The rows of R fall into 3 groups, which share some directions, and each row is roughly a mix of its group's hidden directions.
R, 99 rows:
[[-1.96 -2.90  1.21  1.54 -0.16  0.30 -2.74  4.14 -1.48  1.95]
 [-1.47 -0.25 -0.78 -0.46 -2.05  0.35 -5.45 -0.94  0.28  2.96]
 [ 2.47  1.89  0.47 -0.92 -0.51 -0.72  0.45 -4.07  4.26  0.60]
 [-0.58 -2.56 -2.40 -0.42  3.10 -0.68 -3.44 -0.32 -3.42 -0.49]
 [ 0.43 -0.17 -1.98  1.68  0.15  2.61 -3.56 -3.62  2.68 -0.30]
 [-1.59 -2.20  1.26 -1.27 -1.19  1.08 -4.52  2.28  0.58  2.76]
 [-0.14  3.05  1.60  0.10  0.23 -0.78  3.60  3.07 -1.52 -3.08]
 [ 1.54  2.48 -0.03  2.05  1.52 -0.97  4.47 -0.45  1.83 -2.70]
 [-0.34  4.25 -1.57 -2.64  3.46 -0.93  2.12 -1.31  0.28 -0.18]
 [-0.10  0.37  0.41  2.54  2.28  0.03  4.28  1.34 -2.13 -3.19]
 [-2.00  0.88 -0.28 -0.26  0.84  1.84  1.91  1.85 -4.77 -2.82]
 [-1.43  2.52 -2.44 -2.09  2.86  2.42 -1.59  2.98 -1.15  1.14]
 [ 1.29  1.79  1.87 -0.69 -3.01  0.37  0.53  4.27  2.63 -1.83]
 [-0.47 -3.25  3.24  0.54 -0.24  1.76 -3.81  0.48  1.78  2.02]
 [ 1.89  2.22 -0.86 -2.38 -1.31 -1.94  3.63 -1.49 -1.04 -3.15]
 [ 0.70  0.61 -0.79  1.04  2.58  3.89 -0.18  1.15 -1.65 -4.28]
 [-0.94 -2.97  2.59 -0.31 -1.06  1.38 -4.35  2.01  0.89  1.87]
 [-1.38  3.63 -0.14  0.06 -2.68  1.36  3.43  1.82  0.98 -2.57]
 [ 0.96  4.04 -2.82 -0.10  4.10 -0.64  0.77 -0.94  0.73 -1.52]
 [-1.22 -0.35 -0.67  2.55  1.51  0.80  1.28  2.67 -5.08 -0.85]
 [ 1.91  2.63  1.01 -0.26  0.56 -1.23  4.12 -0.38  3.17 -2.47]
 [ 1.66  0.54 -1.60  1.47  0.25  1.52 -2.56 -5.29  1.36 -0.47]
 [ 1.85  1.63  1.02 -1.78 -0.65 -3.51  4.59 -1.34 -0.95  0.07]
 [ 1.19 -1.21  1.57  0.90  4.10 -0.44  1.10 -2.62  2.31  3.18]
 [ 0.80  4.62 -0.78 -1.56 -0.19 -1.60  2.29 -2.49  2.74 -0.41]
 [-0.66  1.04 -3.68 -0.63 -1.91  1.32 -3.47  1.33  2.77  2.11]
 [ 1.00  0.46  0.98  0.50 -0.11 -0.83  3.90 -0.49 -2.73 -4.56]
 [-3.02  2.54 -0.03 -1.32  4.25  1.16  1.70  1.07  0.94  2.25]
 [-2.38 -2.71  1.30  0.00  0.01  0.05 -0.69  1.82 -5.32  0.05]
 [-2.54 -1.83 -3.26 -2.55  2.30  0.00  0.16 -0.05  2.48  2.90]
 [ 1.09  2.04 -3.36 -0.15  2.39  1.37  1.76 -4.13  1.00 -1.19]
 [ 1.88  2.32  1.32 -2.13 -0.36 -0.46  1.82 -5.23 -0.56 -0.48]
 [-0.84 -1.98  3.54  2.33 -3.31 -0.01  1.13  2.46 -2.28  0.80]
 [ 0.88  4.49 -0.59 -0.45  2.54  0.81  0.93 -0.46  3.99 -1.10]
 [ 0.80 -0.60 -1.61 -2.01  1.52 -1.44 -4.27 -0.74  3.84  1.11]
 [-1.64  0.08 -1.23  1.23  4.69  1.42 -2.19  0.31 -2.48  2.45]
 [-1.77 -4.71  0.46 -0.13 -0.37  1.26 -2.75  1.99 -2.79  0.43]
 [-0.14 -1.38 -0.54 -2.03 -0.22 -2.10 -4.90  3.16  1.41 -0.01]
 [ 0.51  1.69  0.53 -2.59 -1.87 -2.83  4.67  1.45  0.15 -1.10]
 [ 0.13 -1.04  1.66 -0.25  1.09 -3.56  5.25  1.15 -0.08  0.39]
 [-2.07 -1.44  1.63 -1.61 -1.85 -0.46 -0.82  4.29 -3.43 -0.82]
 [ 0.78 -4.61 -1.02  0.27 -0.39  1.43 -2.96  0.08 -2.87  2.15]
 [-2.93 -0.37  1.16 -1.63  1.88  0.45  1.75  5.13 -0.94 -0.12]
 [-2.13 -2.40  2.46 -1.25 -1.98 -1.95  0.08  1.89 -3.62  2.11]
 [ 0.33 -4.19 -2.36  0.27 -1.45  0.61  0.03 -2.60 -3.76 -0.39]
 [-2.25 -3.48  3.16  1.84 -0.05  2.39 -2.94  0.39 -0.17  1.29]
 [-3.63 -1.07  1.56  0.90  0.54  0.62  0.56  4.09 -2.88 -1.79]
 [ 0.00  2.80  0.52 -1.64 -4.38 -0.64 -0.12 -2.59  2.62  1.67]
 [ 2.71 -0.46 -1.00  1.43  0.48 -0.15 -1.88 -5.18  1.66  1.66]
 [-2.47 -2.35  1.19  0.47 -0.86  1.34 -2.33  3.63 -3.11 -1.63]
 [-2.33 -0.50 -0.21 -0.39  1.58 -0.62  2.10  4.95 -2.67 -1.41]
 [ 2.45  2.48 -3.39 -1.43 -0.64 -2.10  2.25 -3.15  1.00 -0.56]
 [ 0.05 -2.46  1.26  0.82 -1.26  2.53 -4.79  2.62 -0.35  0.76]
 [ 0.79 -0.98  2.34  4.78 -1.44  0.99 -1.78  1.28  2.98  0.33]
 [-0.20  2.33 -2.49 -3.30  0.17 -1.76  4.06 -0.47 -1.24 -1.67]
 [ 1.72 -0.44  2.43  0.11 -1.50 -0.86  2.16  3.37 -0.51 -4.29]
 [-0.39 -1.51 -3.57 -0.83 -0.84 -0.37 -3.16  1.46  2.89  3.09]
 [ 0.96  1.92 -1.35  1.01  2.21 -1.09  4.92 -0.53  2.31 -1.87]
 [-1.14  0.90  0.66 -1.36  1.81 -0.07  4.47  2.12 -3.21 -2.09]
 [ 1.02  2.02  1.16 -2.27 -0.56 -2.86  4.81 -0.27 -1.66 -0.84]
 [ 0.28 -1.99 -3.35  2.92 -1.54 -0.07 -4.10  1.00  0.84  1.45]
 [-1.05  3.21 -0.33 -3.12 -3.86 -2.27 -1.06 -0.20  0.03 -2.10]
 [ 3.95  0.01 -1.75 -1.13 -2.92 -2.90  1.77 -1.45  1.97  0.91]
 [ 2.83  0.59 -0.84 -1.89 -1.53 -1.64  1.02 -2.76  4.43 -0.91]
 [-0.40  2.54 -0.51 -1.26 -0.59 -1.60  3.26  0.07 -3.87 -3.13]
 [-3.27 -1.69  0.27  1.19 -0.08  1.38 -4.11  2.09 -2.15  1.98]
 [-1.30 -0.28  0.45  0.24  0.41  3.98 -4.96  1.45  0.55  1.31]
 [-3.26 -0.01 -1.51  1.59  4.38  2.13 -1.13  1.40 -2.04 -0.50]
 [-2.16 -1.29 -1.57 -0.93  4.15  1.30 -1.97 -1.35 -3.49 -0.61]
 [-0.66  3.57 -2.58 -2.01  1.44 -0.78  4.01 -0.48 -0.11 -1.98]
 [ 0.33  2.76 -1.54 -2.99 -1.77 -2.68  3.55  1.85 -1.09 -0.50]
 [ 1.56  1.81 -4.30 -0.69 -0.44  1.44  1.97 -0.85 -0.19 -3.90]
 [-0.48 -0.28 -1.70  2.28  4.27  2.35 -2.20 -3.13 -0.09 -0.09]
 [ 0.01  1.76 -3.76  0.46 -1.86 -0.30  3.84 -3.15 -0.38 -0.97]
 [ 0.62  3.29  3.01 -2.20 -1.47 -0.45  1.46 -2.24 -2.85 -1.99]
 [ 0.98 -1.02  1.35  3.42 -3.83  0.62 -1.06  1.26  3.67 -0.03]
 [ 0.71 -4.23  3.39  2.16  0.16  1.77 -1.13  1.07 -2.36 -1.05]
 [-0.43  0.51 -1.69 -1.61 -1.79 -0.81 -2.80  3.48  3.54  2.14]
 [-1.61  1.83 -0.73 -1.51  1.05 -1.79  3.63  2.80 -3.33 -1.28]
 [-1.31  0.62 -0.12 -0.07  1.61 -0.98  4.50  3.00 -0.37 -3.42]
 [ 1.32 -4.61  1.87  2.65 -0.61  2.02 -2.40  0.76 -1.54 -0.32]
 [-3.92  0.89  0.54  0.21  4.34  2.30  0.05  1.81  0.47  1.62]
 [ 1.55  0.88 -1.38 -0.21 -3.23 -4.02  2.89 -2.52  0.52 -0.31]
 [-1.42  1.62 -1.60 -0.30  5.22  1.15  0.24 -2.97 -1.42  0.05]
 [ 2.25  2.91  2.85  0.24 -1.72 -0.95  2.28  2.33  3.23  0.38]
 [ 1.61 -1.39 -2.51  1.49 -1.45 -3.23  1.00 -2.60  3.18  1.82]
 [ 0.41 -1.22 -1.89 -1.99 -0.07 -0.30 -1.48 -4.00  3.69  2.39]
 [ 0.76 -3.09  0.60  1.28 -2.84  0.39 -4.35  1.70  0.74  2.01]
 [-2.28 -3.48 -2.08  2.07  0.38  0.64 -1.58  0.88 -4.09 -0.55]
 [ 1.43  1.95 -0.44 -1.46  3.41  1.49  2.78 -2.76  2.23 -2.11]
 [ 0.54  0.47 -5.06  0.90  2.28  0.38 -0.11 -2.74 -1.45 -2.22]
 [ 0.16  2.86  1.46  0.60 -1.59  0.48  4.75  2.06 -1.93 -1.66]
 [ 0.20  0.94  0.36  0.73  3.55 -0.18  3.04 -1.69 -4.50  0.40]
 [-1.07 -4.04  1.34  2.64  0.88  1.31 -3.29  2.49 -0.47  0.91]
 [-1.12 -2.17  2.06  4.34 -3.07  0.05 -0.25  2.24 -1.80  0.11]
 [-0.26  1.72 -3.95 -2.55  3.09 -1.23  0.32 -0.67 -2.71 -1.63]
 [ 1.62 -0.15 -0.38  0.69 -0.09  3.19 -4.57 -2.98  1.75  0.68]
 [ 0.27 -2.13  2.99 -0.10 -1.06 -3.30  3.55  2.50 -1.52 -0.11]
 [-2.33 -3.10 -0.99 -2.92 -1.78 -0.40 -1.43  1.27 -3.87 -0.50]]
Here is one row of each group, with its name. Which group are the others in?
[-0.85  2.51 -0.07 -1.78 -0.78  1.04  1.13  1.67 -3.64 -4.19] : (57)
[ 1.29  1.86 -3.04  0.85  0.92 -0.72  1.66 -5.18  0.67  0.52] : (117)
[ 1.64 -3.44 -0.51  1.25  2.19 -0.34 -1.76 -4.00 -0.57  2.47] : (67)

[ 0.39  3.30 -2.37 -2.04 -0.84 -2.40  3.95 -0.91 -0.85 -1.54] : (57)
[ 0.61  3.24 -1.33 -1.41  0.85  1.36 -0.35 -3.76  3.47  1.79] : (57)
[-0.68  3.24 -2.03 -0.38  4.28  0.73  0.94 -3.11 -1.39  0.49] : (57)
[-3.11  1.88 -0.43 -1.66  1.01  0.05  2.89  3.98 -1.48 -1.80] : (57)
[-1.49  4.07 -1.95 -2.36  2.91 -0.28  3.04  0.25 -0.80  0.31] : (57)
[ 1.36  0.92 -1.09 -0.79 -5.41 -2.62  1.42 -1.25  0.86 -1.34] : (57)
[-0.79 -3.14  1.47  4.10  0.29  2.09 -0.22 -0.62 -3.52 -0.09] : (67)
[ 1.76 -2.58 -1.75  2.64 -2.92 -2.26 -1.58 -2.90  1.41  0.70] : (57)
